cols: V P R B E A T
[ -6  -7  13  22  18   3 -10] = k_232
[ -3 -13 -10  22  -7  11  -4] = k_796
[ -6  -7  13  22 -47  -5  -4] = k_485
[23 14  6 40 54 -5  0] = k_15
[-6 -7 13 22 17  3  5] = k_24
shift -1: [-13 -10]	[-14 -11]
loc: [17]	k_24, 4
q: [ -3 -13 -10  22  -7  11  -4]	k_796
shift +1: [14  6]	[15  7]
loc: [11]	k_796, 5

cols: F G H J Q L
[-1 -2 -1  2 -1 -1]  k_485
[ 33 -11 -23 -51 -12 -42]  k_495
[ 33 -11 -23 -51 -12 -27]  k_24
[-36  -2  -1   2 -11 -13]  k_232
[ 13  21   0 -26  16  22]  k_607
[ 13 -43 -47  -7 -32 -52]  k_191
[ 44  22  11 -37  22  14]  k_654
loc: [-43]	k_191, 1
loc: [-32]	k_191, 4
loc: [-37]	k_654, 3
shift +1: [2]	[3]

cols: U C Z W M S K N X
[ -1 -20   1 -13 -34   8   8  16  22]  k_607
[ 16  44   8 -14  45 -21   5  18 -49]  k_578
[-12 -30  -6  14 -27  15  -6 -19  31]  k_485
[-17 -40  -9  22 -34  20  -5 -29  39]  k_654
[ -2   5  -2  12  15  -1  -7 -15 -13]  k_796
[ -4 -23  -1  -6 -34  10   5   8  34]  k_495
[  8  29  40  -2  35 -13  -1   3 -37]  k_191
[ -1 -20   1 -13 -34   8   8  16  33]  k_15
[ -4 -23  -1   2 -34  10   5   8  34]  k_24
down: [-14  14  22  12  -6  -2 -13]	W
shift -1: [8]	[7]
loc: [39]	k_654, 8
down: [33 34]	X
loc: [-21]	k_578, 5
shift +1: [5]	[6]
shift -1: [-20]	[-21]

cols: tilur sog kodo Lof Numi did Mero
[ 35 -25  24 -23 -15   6 -21] : k_607
[-30  25  -5  14  37 -14  12] : k_654
[  1   1  27  12 -23  -6  14] : k_578
[-29  19   8  38  14  -1  38] : k_191
[ -6  -2 -14  10  41  16   9] : k_796
[  8 -10  -3   0  20  15   0] : k_495
[-28  19  12  39   9  -3  40] : k_485
loc: [25]	k_654, 1
loc: [16]	k_796, 5
loc: [-30]	k_654, 0
shift +1: [-1]	[0]

cols: nudin miva fakig pigem vuzof govog mup
[ 11  -5  -7  37  14  13 -29] = k_578
[ 13 -49 -47  34  15  14 -38] = k_462
[-23 -13 -12  25 -24 -24  -8] = k_191
[-36 -45 -40  32 -40 -39 -25] = k_796
[ 19   0  -2  37  24  22 -29] = k_654
[-35   0  -1  37  -4  -5 -27] = k_24
[ -5   0  -1  37  -4  -5 -27] = k_485
[ -5   0  -1  37  -4  19 -23] = k_495
[-11 -43 -39  47 -12 -11 -53] = k_885
[11 -5 -7 37 14 13 -3] = k_607
down: [-49 -13]	miva
shift +1: [11 -5 -7 37]	[12 -4 -6 38]
shift -1: [ 0 -1]	[-1 -2]

cols: tum nal rebav vep lovu ren Pumi gede
[ -3 -19  27  37   9 -20  29  -3]  k_885
[-17 -44 -40 -26   3  15  -1  38]  k_495
[-17 -52 -40 -26   3  15  -1  -4]  k_796
down: [-1 -1]	Pumi
loc: [-20]	k_885, 5
shift -1: [-52 -40 -26]	[-53 -41 -27]
down: [-19 -44]	nal
loc: [38]	k_495, 7
down: [15 15]	ren

cols: Lefem nezot seki nide
[ 10 -15  18 -17] : k_796
[ -6  12 -17  12] : k_232
[ 15   6 -22  16] : k_654
[-25  30  33  15] : k_885
[ -8   6 -18  14] : k_191
[ -1 -11  22 -15] : k_462
[  7 -16  18 -14] : k_24
[-32 -22  -9 -34] : k_485
[  1 -14  19 -15] : k_607
[46 22  0 38] : k_15
[  9 -14  16 -14] : k_495
loc: [-32]	k_485, 0
down: [-15 -14 -34]	nide

cols: supi lezi lis Bur
[ -2   3 -11  20] -> k_462
[ -2   6 -11  20] -> k_885
[ -2   3 -11 -11] -> k_191
down: [6 3]	lezi
down: [ 20 -11]	Bur

cols: zibik begi mezoz fitad Denav sizuf vese Bigo
[40 49 29  8  0  0  0 -1]  k_495
[-1  0 10  0  0  7 25 48]  k_232
[ 0  2 11 34 51 34 11  0]  k_654
down: [ 0 51]	Denav
shift -1: [34]	[33]
shift -1: [2]	[1]
down: [29 10]	mezoz
shift -1: [25]	[24]
loc: [25]	k_232, 6

cols: panu luma Foluv dekin Rifov Kelo bol Povor
[ 25   0  -7 -10   8  -3  21 -30]  k_885
[-16  21 -23 -26  21 -14  14 -13]  k_24
[ 46 -14  10   8 -11   5  21 -40]  k_462
[ 12   3  -6 -28  27  16 -39  44]  k_654
[ 2  1 -8 -7 12  1  2  5]  k_15
shift -1: [-7 12  1  2]	[-8 11  0  1]
down: [-14   3]	luma
down: [14 21]	bol
shift -1: [14]	[13]
shift -1: [5]	[4]
shift -1: [ 8 -3]	[ 7 -4]

cols: zira mip sigoz zivut
[ 10  -6 -42  11] = k_796
[ 50 -13  51  28] = k_578
[ 43 -41 -35  34] = k_607
[ 45  26  12 -44] = k_485
loc: [11]	k_796, 3
shift +1: [51]	[52]
loc: [-6]	k_796, 1
down: [50 43 45]	zira
down: [-41  26]	mip
loc: [50]	k_578, 0
loc: [-41]	k_607, 1

cols: setu kofon Rus doru kuno dafig rar
[-33   7 -41 -38 -32 -40 -11] -> k_24
[-33   7  13  25  10  -1  11] -> k_495
[  0   3   6 -20  17   8 -11] -> k_607
loc: [0]	k_607, 0
loc: [-40]	k_24, 5
loc: [3]	k_607, 1
shift +1: [13 25 10 -1]	[14 26 11  0]
shift +1: [-32]	[-31]

cols: vopu rogar Megi fari tebid
[ 26   3 -16 -11 -16] -> k_654
[-30 -14  19  43   7] -> k_578
[-30 -19  20  43  12] -> k_462
shift +1: [26]	[27]
down: [-14 -19]	rogar
down: [-30 -30]	vopu

cols: Kul Noru tuva lepad
[  3  -1 -13   5] : k_607
[ 14 -17 -43  -1] : k_232
[-19 -21  -2   4] : k_485
[ 14 -18 -35 -19] : k_796
[ -4 -14 -20   3] : k_578
[-24   0   3  31] : k_191
[-29  -9   8  22] : k_15
[  5 -22 -10 -23] : k_462
[ -4 -34 -20 -17] : k_24
[-24   1  14  24] : k_654
[  2 -13 -30   9] : k_495
loc: [-23]	k_462, 3
down: [-19   3  31  22 -23 -17  24   9]	lepad
loc: [8]	k_15, 2
loc: [0]	k_191, 1

cols: nakog mav kuf Nop tekef
[-42   3 -10  32  32] : k_578
[  4 -20  24 -17 -16] : k_607
[  4 -20  24 -17  25] : k_462
[-32 -28  16  22  22] : k_232
[-25   2  -6  12  14] : k_654
[-25   2  -6  12  12] : k_15
[  8 -55  46 -23 -22] : k_885
loc: [25]	k_462, 4
shift -1: [-20  24]	[-21  23]

cols: liru selov budas fufa tezum moro Tok
[  1   1  -2   2 -19   7   3]  k_191
[-2  5  0  0  6  2 29]  k_796
[-17 -11  -2   2 -10  -2   9]  k_578
[-2 17 10  4 46  3  1]  k_462
[-2 17 10  5 17 -2 25]  k_232
down: [ -2 -17  -2]	liru
loc: [-11]	k_578, 1
shift +1: [0 6 2]	[1 7 3]
down: [0 2 4 5]	fufa
shift -1: [-10]	[-11]
loc: [7]	k_191, 5
shift +1: [17]	[18]

cols: Dobal Zeki zalog Nugot Pas dogof Tibed nesu Duk res
[-39  26 -29  10  -2 -16  10 -13 -19 -17] -> k_885
[ 31 -44  21 -17 -19 -12  -7 -17 -41 -25] -> k_654
[  0  10 -10   1   3  -5 -16  10 -10   3] -> k_462
[-39  26 -29  10  -2 -16  10 -16  11  -3] -> k_232
[  0  10 -10   1   3  -5 -16  16 -10   3] -> k_607
down: [ 3 -3  3]	res
down: [-16 -12]	dogof
shift -1: [ 10  -2 -16]	[  9  -3 -17]
loc: [11]	k_232, 8
shift +1: [ 10 -16  11]	[ 11 -15  12]
down: [-12  -5 -16]	dogof

cols: Turo Virur femal tigo Befur delir Lan tirut
[ 28  28  55 -44  24 -17 -11  14] = k_462
[ -5  23  -4  14  12 -15  36   0] = k_654
[-26 -51 -52  43 -18  29  30  -4] = k_24
loc: [29]	k_24, 5
down: [24 12]	Befur

cols: Taz Fonav gome muzof Vuzov Pabez ziba Munal
[ 47  -8   5  -4  14  12  24 -11] -> k_462
[ 14 -13 -11  -8   4   4  11  17] -> k_24
[48 -8  4 -4 13 12 24 -9] -> k_191
[ 46  -8   5  -5  14  12  24 -11] -> k_232
[ 12 -13 -12  -8   3   5   6  18] -> k_607
[ 12 -13 -12  -8   3   5  10  17] -> k_485
[ 14 -13 -11  -8   3   4  11  17] -> k_885
[ 16 -13 -10  -8   1   2   6  19] -> k_796
q: [ 14 -13 -11  -8   4   4  11  17]	k_24
shift -1: [3 5]	[2 4]

cols: nosu kade Nimut zak Borat mumik Gud Kiz zape tiku
[-29   0  15 -10 -41  -2   5  -6  18   0] -> k_654
[-12  -5   7  20  18  13 -23   6  -5   5] -> k_15
[ 11   2 -12  -2   9  -1   8   0   9   4] -> k_885
[-45  11   4  -3   5  11 -16 -35 -26   0] -> k_607
[-32 -14   4  31 -26  21  -6  -2  -2   6] -> k_578
[-45  11   4  -3   5  11 -16 -35  15  13] -> k_232
[-25   1   2  -4  -8  -6 -37  33 -44  -6] -> k_24
[-18   2  28  -3  26  -3 -22  27  -7  -9] -> k_485
[-21  -8   7 -16  11   6   7  27 -10   1] -> k_462
[ 28  16  -9 -10 -34  14 -38  11   8 -11] -> k_495
[  4   0  -8 -16   0   8 -12  -7  -6  -2] -> k_191
shift +1: [-32 -14]	[-31 -13]
shift +1: [-3  5]	[-2  6]
shift -1: [-12  -7]	[-13  -8]
loc: [14]	k_495, 5
shift +1: [  4  31 -26  21]	[  5  32 -25  22]

cols: bobog Sof Reg paz giz kez
[-12   2 -24   4  20  30]  k_495
[-12   2 -24  14  20 -21]  k_654
[-12   2 -24  14  20  30]  k_578
[-12   2 -24 -42  -1   4]  k_607
shift -1: [4]	[3]
shift +1: [-12]	[-11]
shift -1: [-12   2 -24  14]	[-13   1 -25  13]
shift +1: [  2 -24]	[  3 -23]
q: [-12   2 -24  14  20  30]	k_578
down: [20 20 20]	giz

cols: Nuzi riz Rike migi pame feg kiso Miz Demut
[ 19  30 -13  26   6  24   7  24  -9]  k_654
[  0  31 -18 -22 -14  -8   2  -3  -1]  k_607
[ 14  30  11 -10 -13 -41   0 -20  -1]  k_796
loc: [-8]	k_607, 5
shift +1: [ 0 31]	[ 1 32]
shift -1: [ 11 -10]	[ 10 -11]
loc: [11]	k_796, 2
shift +1: [-14  -8   2]	[-13  -7   3]
loc: [-18]	k_607, 2

cols: ziv gafu gade kivan
[ 12  15 -33 -16] : k_607
[-12  -5   2 -53] : k_578
[-52 -12  25 -17] : k_885
loc: [-53]	k_578, 3
down: [-53 -17]	kivan
loc: [-17]	k_885, 3
loc: [-33]	k_607, 2
down: [15 -5]	gafu

cols: mebib nol mar bog vel Giku
[-28   8   6   9   7  -5]  k_607
[ 31 -16   4   8 -39  -9]  k_485
[ 28 -17   7   3 -18  16]  k_495
[  8   7 -39 -20 -23  32]  k_654
[ 24 -17 -15  14 -26   6]  k_578
[ 37 -21   2   0 -29  25]  k_191
[  8   7 -39 -20 -27  32]  k_232
[-43  50  13  11   9 -14]  k_885
loc: [4]	k_485, 2
shift +1: [-15  14]	[-14  15]
down: [-39 -18]	vel
shift +1: [-23]	[-22]
down: [  4   7 -39 -15]	mar

cols: tetep Zimo vazi pozi femop Zalok
[ 18  16  11 -20  -4  19] -> k_578
[ 16  16  10 -19  -5  18] -> k_654
[ 10  19  24 -12  -2  15] -> k_885
[ 15  14   9 -16  -5  16] -> k_15
[-20   2 -21   5 -15  -7] -> k_495
[ 13  13  20 -17  -4  17] -> k_485
[ 11  16   6 -17 -11  17] -> k_462
[ 19  16  11 -18  -4  20] -> k_232
[ -4 -17  45  20  22 -11] -> k_607
[ 13  16  12 -16  -8  18] -> k_24
shift -1: [9]	[8]
down: [ 16  10  15 -20  13  11  19  -4]	tetep
q: [ 19  16  11 -18  -4  20]	k_232
down: [ 16  -7  17  17  20 -11  18]	Zalok

cols: zani doz num beto
[ 18  -9  -4 -15]  k_495
[ 0  2  8 19]  k_15
[-3 -1 30 19]  k_607
[  9 -20   1  20]  k_578
shift +1: [-20]	[-19]
down: [-4  8 30]	num
loc: [-15]	k_495, 3
loc: [0]	k_15, 0
loc: [1]	k_578, 2
down: [-3  9]	zani
down: [ 8 30]	num

cols: guk sufa zalep mun Vupe
[ 26  27 -22  10  28] : k_796
[-22 -14  28  14   7] : k_232
[ 26 -15  39  10  13] : k_654
[ 40  22   1   1 -17] : k_885
[ 40  22   8   1 -17] : k_462
loc: [-15]	k_654, 1
shift -1: [8 1]	[7 0]
down: [-14 -15  22  22]	sufa
loc: [27]	k_796, 1
q: [ 26 -15  39  10  13]	k_654
loc: [7]	k_232, 4

cols: bet rirup nulil bize gupav batul siv keb Dufus
[-22 -15  -2   8  -2 -46 -15   4   0] -> k_885
[ -3  -1  13 -34   8  -4   1 -13  -1] -> k_191
[-29 -14  -9  17  -2 -36 -19  20 -15] -> k_15
[-20  -8   5  17  -7 -50  -7   4  -2] -> k_578
[-29 -14  -9  17  -2 -36 -19   4   2] -> k_607
shift -1: [ -2 -36 -19  20]	[ -3 -37 -20  19]
loc: [-4]	k_191, 5
shift +1: [17 -7]	[18 -6]

cols: Reset vago dafir ros
[-3  1 10  9] = k_654
[-3 -2 10  8] = k_495
[-11  29  -5 -18] = k_485
[ 7 -2 10 -2] = k_191
loc: [9]	k_654, 3
down: [10 -5]	dafir
loc: [7]	k_191, 0
loc: [8]	k_495, 3

